(in the rows, 128 means zero)
A single turn carries every row of the set below to another of its rows. Some are shown first; where does it send the rows asked next?
logi: [164 166 127 130 110 116 146 100 127  93  76 145 128 139 142 122 122 119
 100 110 104 123 136]
mibe: [135 128 135 124 115 137 127 128 142 135  88 136 124 149 133 142 111 120
 143 128  68 125 119]
bavil: [125 144 123 127 143 111 107 128 149 145 107 153 114 126 149  94 111 109
 136 130 137 130 109]
bura: [139 158 121 154 130 123 135 136 126 127 117 144 167 118 182 124 155 153
 124 117 106 150 144]
zizu: [164 130 131 136 150 137 130 136 100 121 100 136 136 151 140 106 142 143
 104 133  85 135 120]
zifo: [146 154 148 145 105 167 143 106 137 144 130 163 125 121 152 113  97 154
 120 147 125 106 134]
tezez: [166 158 113 130  92 135 140 118 141  99  94 119 152 140 145 121 121 103
 113 133 129 101 157]
Dukel: [137 127 132 110 122 142 135 141 120 125  93 127 144 160 138 113 133 109
 131 156  83 122 121]
lapo: [167 145 102 124 101 136 124 117 142 120 113 119 145 151 144 153 106 124
 128 111 138 117 156]
deful: [140 116 126 123 127 167 115 140 123 136 104 131 148 162 141 121 120 119
 121 141  90 130 105]
veg: [161 150 103 149 125 130 102 140 137 141 118 146 111 119 146 107 123 126
 109 132 158 124  99]
Bip: [167 148 116 130  97 147 130 115 153 107  86 138 157 133 131 119 117 109
  99 101 132 107 148]
bis: [118 153 142 115 100 122 134 143 123 139 109 149 163 106 152 114 167 151
 122 132 106 131 134]
zel: [146 169 139 147 117 132 152  94 124 124 122 151 126 148 178 127 104 147
 128 147 128 138 142]
tinud: [107 151 128 118 100 130 116 138 134 136 123 155 167 100 158 131 143 144
 122 107 106 136 135]
Fopug: [171 154 130 161 108 168 138 113 142 159 112 134 142 116 164 128 124 169
 128 127 122 104 123]
nudir: [141 150  99 157 130 118  99 142 157 129 109 139 118 117 156 113 113  99
 129 128 132 125 113]
tupo: [143 159 118 134 125 122 117 128 151 150  93 162 115 105 150  96 133 125
 119 118 142 125  88]
Fofu: [131 135 152 115 116 119 116 125 127 154 106 145 149 113 128 117 146 169
 121 101 110 125 139]
Sez: [155 165 144 152  93 156 148 114 126 138 126 142 136 119 163 112 125 158
 118 164 133 104 138]

zizu moves to bura
tupo moves to veg
Dukel moves to bis
Now find these:
lapo moves to mibe
Bip moves to deful

A single turn carries every row of the set below to another of its rows. Some are shown first; where does it send the rows asked next?
Sime: [122 144 129 107 111 131 123 108 140  96 136 141 146 138 155 102 112 142
 129 131  86 137 126 138 144 116 119 129 128 109 120 142 135 120 157]
tar: [124 130 133  96 111 139 127 109 146  98 157 137 132 127 146 113 111 143
 138 119  82 126 114 129 137 110 123 141 134 105 128 126 142 108 136]
pulem: [129 120 125 141 116 108 126 134 102 163 113 122 131 121 103 146 160 117
 117 134 162 114  98 117 122 143 129 139 124 115 159 115 120 128 111]
Rogu: [126 121 122 143 114 105 124 145 104 171 128 118 136 116  91 135 152 130
 122 143 170 118 110 116 128 133 128 124 121 114 157 127 122 124 110]
lono: [126 109 119 128 106 118 125 141 135 130 128 141 168 113 116 158 132 121
  96 149 155 112 114 120 147 114 124 135 136 114 141 108 128 132 112]
fekon: [132 155 150 115 129 156 140 134 120 142 156 131 114 162 131  96 122 141
 154  99 117 125 140 127 117 134 142 127 128 123 157 104 141 109 143]
gola: [127 113 118 145 107  97 123 139 112 162 121 114 130 114  91 136 154 123
 118 138 160 113 110 116 143 140 131 125 129 116 158 121 130 133 107]
dakif: [129 145 134 116 120 152 139 122 110 135 160 113  96 151 121  95 134 141
 160 109 130 129 122 130 101 128 142 132 109 113 148 120 155 104 131]
foduz: [128 158 163 141 149 142 114 126 125 117 124 130 106 146 139 100 105 128
 141 138 114 147 141 156 121 122 153 130 123 132 118 128 163 137 146]
giso: [132 144 133 114 117 143 155 134 121 133 151 125 107 148 125 101 113 137
 158 106 117 141 132 118 123 125 139 116 115 125 163 110 154  98 164]
leg: [126 152 137 108 129 125 139 107 134  99 141 136 132 128 141 110 100 136
 134 121  84 136 122 136 158 123 109 126 122 125 128 126 153 106 155]
Nezuv: [126 145 149 138 170 135 126 121 123 125 130 122 104 123 133 105 107 132
 144 130 108 162 146 137 121 118 146 124 111 139 128 128 162 127 155]
vaga: [123 154 151 142 157 140 112 125 116 120 121 120 113 141 141  92 123 142
 130 135 117 158 146 140 101 117 144 127 107 130 118 145 148 134 148]
dogok: [129 106 120 131  98 109 126 138 138 124 135 136 166 110 104 160 128 128
 106 150 152 113 106 122 148 114 129 132 132 105 142 126 120 127 119]
Gid: [142 139 128 100 123 123 132 109 156  92 134 135 136 142 151 118 107 129
 146 134  88 127 120 146 142 118 121 126 134 113 123 139 151 116 137]
sali: [133 148 120 114 113 148 139 129 116 138 161 123 125 162 129  88 137 143
 154 109 119 134 139 122 107 126 141 123 116 109 155 119 138 108 149]
dori: [136 144 161 130 167 138 121 134 138 125 110 120 100 140 146 105 111 141
 140 131 114 152 137 138  98 117 139 121 121 139 127 142 153 130 132]
pema: [128 108 149 148 125  98  99 155 118 134 104 131 137 116 116 151 127 108
  82 135 152 131 128 115 126 132 135 122 123 131 134 134 117 132 115]
nuvad: [126 108 154 155 124  94 108 152 124 132 107 119 131 112  99 152 133 128
  87 129 148 125 119 111 130 129 131 125 128 133 142 133 116 137 108]
gat: [130 111 119 130 104 111 125 138 134 126 118 139 156 113 108 164 139 119
 101 151 142 117  99 115 138 115 130 153 138 106 146 110 120 133 118]
gigel: [125 108 158 155 126  96 103 147 121 135 108 125 140 107 111 151 124 124
  93 138 155 135 115 122 126 128 131 118 122 128 132 146 112 138 114]
luz: [146 155 120  96 122 140 145 137 129 141 145 124 106 161 117  97 132 139
 162 111 114 127 134 120 113 131 132 122 121 118 157 124 149  98 133]
telo: [126 120 118 143 108 100 123 145  99 169 119 121 135 125 109 130 152 113
 114 143 169 114 111 121 130 139 124 123 125 116 156 113 131 124 111]
tus: [119 141 160 128 144 134 100 123 126 112 119 122  89 124 136 102 110 138
 130 129 103 158 132 139 110 119 147 134 113 127 108 150 156 127 135]
nuv: [131 113 151 151 118  99 108 143 121 128  95 132 132 118 108 159 134 112
  89 131 150 139 107 117 121 135 140 133 122 124 132 129 116 140 113]
Lesa: [126 154 138 100 117 129 119 118 136 111 140 146 129 140 141 104 106 130
 141 130  77 121 133 139 157 130 125 137 142 112 129 126 143 112 153]
Punup: [126 102 126 140 104 113 130 136 140 122 124 127 155 109 107 160 133 129
 101 149 156 107 106 122 152 114 132 135 138 117 150 118 129 139 114]

dori moves to luz
gola moves to Punup
sali moves to Sime
Now find these:
gat moves to nuv
gigel moves to Rogu
Nezuv moves to giso
telo moves to lono
tus moves to dakif
foduz moves to fekon

